In the data rows, the value 500 means zero.
Here are some points:
[480 452 502 586 495 497 518 499 569 530 564 518]
[510 502 505 437 493 493 519 504 465 494 462 490]
[484 441 476 504 501 504 510 496 510 495 473 482]
[501 458 493 521 522 591 627 672 638 626 580 545]
[435 502 463 385 316 271 265 283 291 330 350 375]
[486 483 498 522 523 533 562 555 513 505 465 459]
[695 711 735 721 687 679 675 640 621 611 606 581]
[516 499 504 462 464 507 511 497 486 344 207 185]
[543 465 514 451 469 440 446 347 361 378 338 405]
[503 519 527 500 468 495 466 488 481 488 500 466]
[507 489 474 481 555 495 552 529 513 539 522 548]
[331 328 405 397 418 495 489 481 523 512 568 541]
[494 566 524 507 530 515 614 603 609 554 524 528]
[381 426 379 407 492 476 396 311 257 253 248 296]
[563 537 600 616 593 577 649 619 614 645 566 483]
[563 523 524 545 568 473 469 479 481 530 477 507]
[629 653 656 730 744 761 747 724 725 701 727 641]
[724 713 689 677 678 635 696 636 552 590 602 548]
[469 443 415 390 364 523 474 530 538 495 440 410]
[320 339 293 251 293 293 358 344 347 370 404 357]
10 more points follow, each with its number after it:
[319 555 636 485 503 451 490 506 491 489 471 532] 0
[423 512 456 452 444 453 515 505 591 611 534 512] 1
[542 553 546 521 518 540 583 551 503 484 504 518] 2
[493 458 469 520 451 502 501 483 509 487 483 486] 3
[498 494 490 505 483 509 514 485 500 480 446 489] 4
[440 404 336 361 371 404 475 590 602 610 529 488] 5
[480 491 502 483 478 385 294 313 493 474 542 509] 6
[485 491 525 549 564 526 553 519 523 529 558 536] 7
[555 521 534 571 517 572 541 580 630 729 775 751] 8
[519 490 518 561 490 434 451 490 492 517 517 472] 9
Which two of these numbered points are nearest to each point below, looking only along the 3 directions in which the first points spread most? Their numbers follow each, nearest first.
[478 482 481 471 453 513 484 491 515 388 546 588] > 0 3
[211 180 274 353 373 446 496 490 525 550 542 540] > 5 1
[515 518 531 545 542 534 505 484 453 484 492 524] > 9 0
[483 533 592 608 567 551 505 520 455 504 490 490] > 2 7
[491 495 477 587 629 672 654 691 720 738 714 699] > 8 7
[468 472 518 494 343 403 457 576 652 606 549 606] > 1 7
[506 536 514 576 629 683 753 789 785 741 784 677] > 8 7
[529 528 532 574 568 579 529 527 537 535 462 473] > 2 7
[450 455 490 488 489 465 466 532 516 491 447 524] > 3 4
[511 442 356 414 414 478 502 511 566 616 606 532] > 1 5
[261 315 274 318 332 361 427 438 459 499 464 551] > 5 1
[452 489 447 336 230 166 151 165 267 370 385 417] > 6 0
[371 370 356 371 382 460 519 492 494 459 515 496] > 5 1
[456 504 481 499 512 472 555 638 651 683 709 736] > 8 1
[459 441 417 433 443 475 415 453 436 495 470 482] > 3 0
[427 502 466 524 547 526 522 476 449 382 386 387] > 4 3
[540 535 539 521 562 550 530 534 509 457 506 495] > 2 7
[481 600 664 606 527 476 512 416 408 464 498 459] > 9 2
[509 533 562 559 545 521 508 546 514 557 609 657] > 7 2
[493 478 528 581 638 709 674 661 696 731 740 629] > 8 7
[527 502 492 483 503 587 523 540 553 567 508 561] > 7 2
[494 480 467 516 533 473 503 510 472 464 507 502] > 0 3
[367 178 183 207 217 238 313 449 445 456 534 538] > 5 6
[502 477 496 472 498 473 473 477 468 504 489 496] > 0 9
[527 463 482 498 492 464 489 489 525 501 534 486] > 0 3
[407 460 507 510 572 555 579 508 467 399 387 399] > 4 3
[460 489 462 441 503 476 503 489 528 471 475 505] > 3 4
[526 534 557 566 589 586 557 552 584 591 586 592] > 7 2
[387 452 482 442 460 442 492 489 502 506 477 483] > 3 0
[547 471 428 394 368 366 455 570 636 575 625 507] > 1 5
[636 598 541 429 388 350 358 379 440 492 548 612] > 6 9
[504 459 399 398 375 322 316 346 397 399 454 432] > 6 0
[624 592 501 509 494 444 486 501 494 481 531 470] > 9 0
[544 535 536 531 487 484 473 525 576 539 535 567] > 7 2
[559 509 539 544 467 493 491 451 483 423 365 310] > 4 3
[595 623 494 577 575 555 565 600 555 630 594 552] > 7 2
[408 386 323 335 379 401 422 438 453 441 492 501] > 5 6
[465 439 469 434 471 475 495 434 425 463 513 584] > 0 9
[673 618 570 484 371 296 372 371 433 555 562 624] > 6 9
[632 599 547 534 529 558 519 504 534 466 480 544] > 2 7
[505 524 482 569 498 504 471 477 463 500 539 501] > 9 0
